The rows below come in pairs that one turn or mirror swaps. Which row does each named row swap with?
The rows were stretched afterwards, more along some directions than others.
Mika: [-17 0 0 3 -1 -9 15 22 11 31 -3 -3 4 6 10 -5 -11 11 10 -19 -10 -21 -4 -15 -15 -9]
Zakuf: [-17 1 9 14 -15 23 8 -3 -11 13 -17 12 10 -9 10 -23 -9 6 2 -16 10 -28 9 -7 -11 -14]
ras: [-4 7 1 13 -30 -3 -6 2 -15 -22 -30 4 16 -10 -5 3 -10 -10 28 2 -17 10 -1 10 -10 -22]
lov: [-15 1 18 4 3 -23 -3 -10 -3 35 -3 22 -7 2 -2 32 13 0 -17 2 -5 -9 11 9 2 -19]
mami: [8 -10 -26 6 8 21 -6 -1 -13 -29 -11 15 3 -2 -8 -10 10 -10 4 -17 -38 5 -8 -3 -2 7]
tidev: [2 22 2 4 -6 22 18 5 -2 -13 -12 29 -5 -6 -5 -23 -12 41 2 -4 -6 12 17 2 7 0]
darar: [-14 -6 -2 8 -13 -4 10 -14 2 12 -13 2 25 -9 2 -13 -39 -13 -5 -6 6 -32 9 22 -5 -5]
buge: [-11 -13 4 16 6 -18 11 -8 -10 7 9 -4 -7 5 -5 19 -8 -14 -13 17 -15 -10 30 21 14 -2]
dekop: [-8 -13 -4 3 3 22 2 2 -17 16 22 6 8 19 6 -8 8 23 -25 1 -6 -1 9 8 7 16]
Giva: [-8 14 16 38 -4 -8 6 4 3 4 -7 -2 6 22 -14 -4 0 25 4 -5 -21 -6 -9 13 0 0]
vitas: [-3 13 11 -14 0 -3 -4 -9 9 26 2 11 -21 -8 7 14 2 8 -10 4 27 2 7 -16 12 -3]
meki: [3 8 3 25 -10 -12 14 7 -2 4 -3 0 -4 6 -17 32 2 -20 -5 2 -19 4 -10 -2 -16 9]
tozo: [6 24 4 12 -19 -13 13 1 12 -7 -14 -1 -11 7 -18 11 -1 -9 -8 -6 -14 -31 -14 -3 -8 2]
sis: [4 0 -9 5 19 -1 24 16 -2 -3 -12 14 -26 -15 5 13 -8 -10 -5 3 6 -21 28 -20 -4 -4]
Bab: [6 13 22 4 8 -18 4 -16 27 0 20 -14 -9 0 -1 -8 6 -4 -16 9 -2 -32 -5 -22 6 2]
rem: [-20 10 4 1 23 6 22 2 13 4 -1 -8 -9 -18 -8 -5 -18 11 -17 0 17 -27 18 3 16 4]
nidu: [22 -15 -4 -2 6 -7 -19 -26 11 0 5 7 5 12 4 -7 -22 9 -16 8 -2 1 3 26 27 -8]
zem: [-27 20 19 13 -16 -24 5 2 8 24 -6 -8 1 -5 -12 10 -15 -1 12 4 -3 0 1 12 5 -13]
zoga: [2 3 11 23 10 -20 22 0 4 17 18 -16 14 23 -13 7 -2 22 -21 11 -18 -18 5 -5 15 9]
lepev: [3 -9 3 9 -4 10 -19 -2 15 -7 -7 -8 0 -24 11 -34 -16 -36 21 5 3 -4 15 12 0 -20]
rozez: [-18 -25 10 30 3 -10 17 8 3 11 14 -19 21 12 1 -4 -8 -2 -17 -2 -18 -31 14 2 -5 22]
pil: [-24 7 -4 -6 2 -20 19 -7 -19 -4 5 -10 -9 -11 -9 38 -14 -7 -3 25 13 22 20 -10 -3 8]
Sulek: [8 -1 -15 -7 2 7 12 18 -11 -15 11 -7 3 14 -2 -3 -6 23 12 -11 -6 12 -26 -2 -12 17]
Ziso: [-13 7 15 16 -5 -22 10 -15 5 18 -15 5 30 7 -14 6 -14 13 -6 -5 -7 -19 0 10 0 0]
Zuda: [18 -9 4 3 -3 -9 -6 7 0 11 1 2 -5 -6 26 -17 1 -3 4 5 6 -15 9 -28 -11 -31]
sanir: [-8 -8 14 -5 11 6 8 10 2 50 22 -23 -4 6 31 -7 -2 -5 -12 1 21 -9 2 -8 6 -7]
finut: [-14 -2 15 13 -4 -16 -7 3 -4 13 14 -1 0 3 6 16 -1 15 7 29 8 10 14 4 -2 -20]
Lat: [-23 -7 -2 11 -11 14 23 14 -33 11 -9 0 3 -16 16 11 -23 -28 14 0 14 2 26 5 -21 14]
gimed: [-25 3 -7 -8 4 -6 21 7 2 0 -12 7 -4 -18 -4 15 -3 13 -4 -13 0 -21 19 8 -1 -1]
futi: [8 39 14 5 -25 -9 -1 -9 -3 -12 2 -9 -12 9 -12 13 -2 11 6 18 -5 18 -10 -5 8 -14]
kenu: [14 -9 -14 -8 1 6 3 3 11 -3 22 -14 -8 -1 5 -10 3 -28 0 7 -4 4 -1 -18 2 9]
gobup: [18 -37 0 -7 4 3 -19 -15 -1 2 22 -7 15 16 11 -8 12 5 -6 16 -24 -14 -1 8 8 -9]
dat: [11 -8 4 13 -1 -6 -12 -5 -11 0 7 -10 26 26 8 -16 7 14 6 12 -19 18 -12 0 7 -11]
fubu: [24 -9 -8 4 -3 1 10 5 -13 -2 14 16 8 5 1 6 7 23 5 -5 -10 -15 -1 -19 -5 1]
Valub: [-11 19 21 22 -25 3 -18 -3 -2 26 -7 -7 -13 2 3 -6 -5 -31 -8 3 15 -12 10 -8 -8 -26]
Nem: [-3 20 16 16 -2 -18 -10 -19 -4 -4 -9 4 2 10 -11 9 -4 -18 2 5 -3 -3 2 -11 -15 1]
fize: [-1 11 20 33 -22 -28 -8 -20 17 19 -3 -17 3 15 -7 8 -8 -29 -9 12 -23 -20 -6 9 4 -21]
bubit: [-13 -35 -8 -5 5 -23 2 -8 -9 -1 4 1 9 -7 5 17 -18 -19 2 11 -3 7 38 9 -6 -5]
Nev: [-19 1 -8 -8 0 -15 6 13 -13 -9 5 -7 4 15 -12 34 -5 0 11 1 0 26 -10 -7 -4 9]
poki: [8 -25 -4 -7 24 -2 -4 12 3 12 6 14 15 -4 24 -32 14 6 8 -20 -13 -6 -3 -18 -13 -9]
gam: [11 0 -5 -7 19 12 -2 -1 -7 -3 13 -11 -21 -5 26 -15 -1 -31 -5 10 22 -12 7 -21 2 3]
tobef: [-15 -13 -1 17 8 -1 -3 0 -8 -15 8 -2 5 7 2 3 14 7 -10 13 -14 0 18 -13 16 -3]
Sofe: [3 -5 -20 8 0 -2 7 17 9 1 16 -25 1 22 7 -3 -21 -8 1 -20 -5 -4 -16 0 -2 -6]
nenuk: [8 1 -9 2 10 28 -6 8 -6 1 3 -3 -10 -8 20 -32 12 -17 11 5 -15 13 11 -22 3 -7]
rata: [3 5 9 3 7 0 16 8 17 24 12 -25 -2 8 12 -16 8 -2 -22 -10 1 -29 -18 -26 1 6]
Dima: [30 -6 -18 3 19 15 14 5 -6 -22 3 5 -8 -7 1 -7 28 -12 -5 2 -23 -2 12 -14 -4 6]
Vipa: [-23 11 13 8 4 -6 -2 -4 -17 -8 -1 10 -14 -1 -13 12 5 12 0 22 -2 27 31 8 4 0]
bura: [6 -26 -17 1 14 8 -3 15 -7 15 13 -17 4 1 18 -21 6 -9 -3 -4 -6 6 -2 -14 14 -5]
Bime: [10 -21 -26 -3 1 -8 -2 -8 0 -23 -21 2 13 -10 -9 -4 -16 -17 7 -9 -8 10 -2 15 1 3]
damir: [20 4 -12 0 -4 12 -10 2 -16 -2 -12 9 -21 -14 18 -5 8 -22 3 -8 2 -16 -1 -24 -12 -25]
sadok: [-12 -13 -4 -6 -1 -15 1 -1 -22 1 0 -11 15 11 18 1 -13 -1 -5 -7 10 -8 -4 -21 -16 -3]
mavo: [-16 -6 -10 9 9 1 -3 13 5 -3 -11 -9 8 -16 -2 -19 -5 8 4 -20 -1 0 7 -4 -9 -2]
Zop: [21 -10 -18 -11 29 17 13 2 -5 -22 -2 -5 -2 -15 3 -14 -5 -2 17 20 -16 17 11 0 18 8]
zefur: [-5 -20 18 -2 5 -8 -9 -7 -3 6 22 -6 1 4 12 6 2 -13 -16 5 5 8 0 2 -9 0]
posa: [12 5 -18 -6 8 23 16 17 -15 10 -5 1 11 -8 11 -19 -14 8 24 -19 8 18 -5 -2 -1 15]
Veg: [19 -2 16 2 7 22 3 -5 -3 14 10 -1 14 -8 11 -28 -3 15 -11 -6 20 -20 4 -19 9 1]
subu: [4 -11 -8 4 -5 13 4 8 -6 -5 -12 -4 20 1 2 -34 -18 -3 15 -27 -11 8 -12 8 -5 18]
Gugu: [-8 0 -8 -7 6 26 3 14 2 3 -14 12 2 -19 1 -12 1 24 1 -4 11 12 7 -17 6 -1]
mag: [12 10 19 -2 8 4 9 15 8 5 17 -7 -8 11 9 -6 -1 13 6 -4 14 13 -13 -4 -8 27]
bev: [-6 6 7 19 -20 8 0 0 -12 -2 8 0 -16 17 -11 16 10 -8 -17 16 -8 12 5 -14 3 4]
Regim: [-18 2 -2 10 8 13 18 36 -1 -9 -5 -6 6 -7 -2 -13 7 9 8 -18 -2 0 8 -7 -6 -6]
duteb: [18 1 -24 -1 13 10 -8 -2 15 -21 -8 -6 -5 -10 4 -30 -5 -2 -2 -11 -5 -12 -1 -23 20 -18]
popi: [-11 5 24 33 1 -15 4 -16 8 -13 7 -13 11 0 -10 -11 -3 -17 -8 12 -30 -23 9 17 2 -11]
zato: [-25 -6 7 6 -17 13 3 9 -21 12 -13 11 12 2 0 -3 -6 11 -1 -22 9 24 18 0 -17 9]
Tor: [-12 9 -2 -5 6 -15 1 4 -2 24 -2 -4 -21 -9 19 12 -7 -19 12 4 10 -19 8 -13 -12 -21]
kape: [-18 38 9 -6 0 24 26 20 11 -1 5 -18 -8 2 -11 -15 -17 19 1 -7 1 12 2 -17 7 10]
puse: [12 -21 -19 -2 21 18 7 15 -29 1 10 13 11 5 17 -8 22 20 6 3 -17 14 15 -7 -1 2]
nubad: [-29 -8 -5 2 12 2 7 13 5 -9 -17 31 -13 -30 -4 1 -1 3 4 -19 -10 -14 29 -7 -18 -11]
leme: [-8 10 -11 5 1 3 5 -2 0 -3 -25 20 5 -9 -13 5 3 18 10 3 -21 4 16 13 17 -17]
rera: [-11 1 12 15 39 18 5 19 8 4 18 -4 -13 -20 15 -28 10 -12 7 9 2 4 30 -19 -6 8]

Tor swaps with rata
meki swaps with rera
lov swaps with poki
nidu swaps with tidev
fize swaps with nenuk
bev swaps with lepev
Ziso swaps with puse
Vipa swaps with Bime
Zuda swaps with vitas

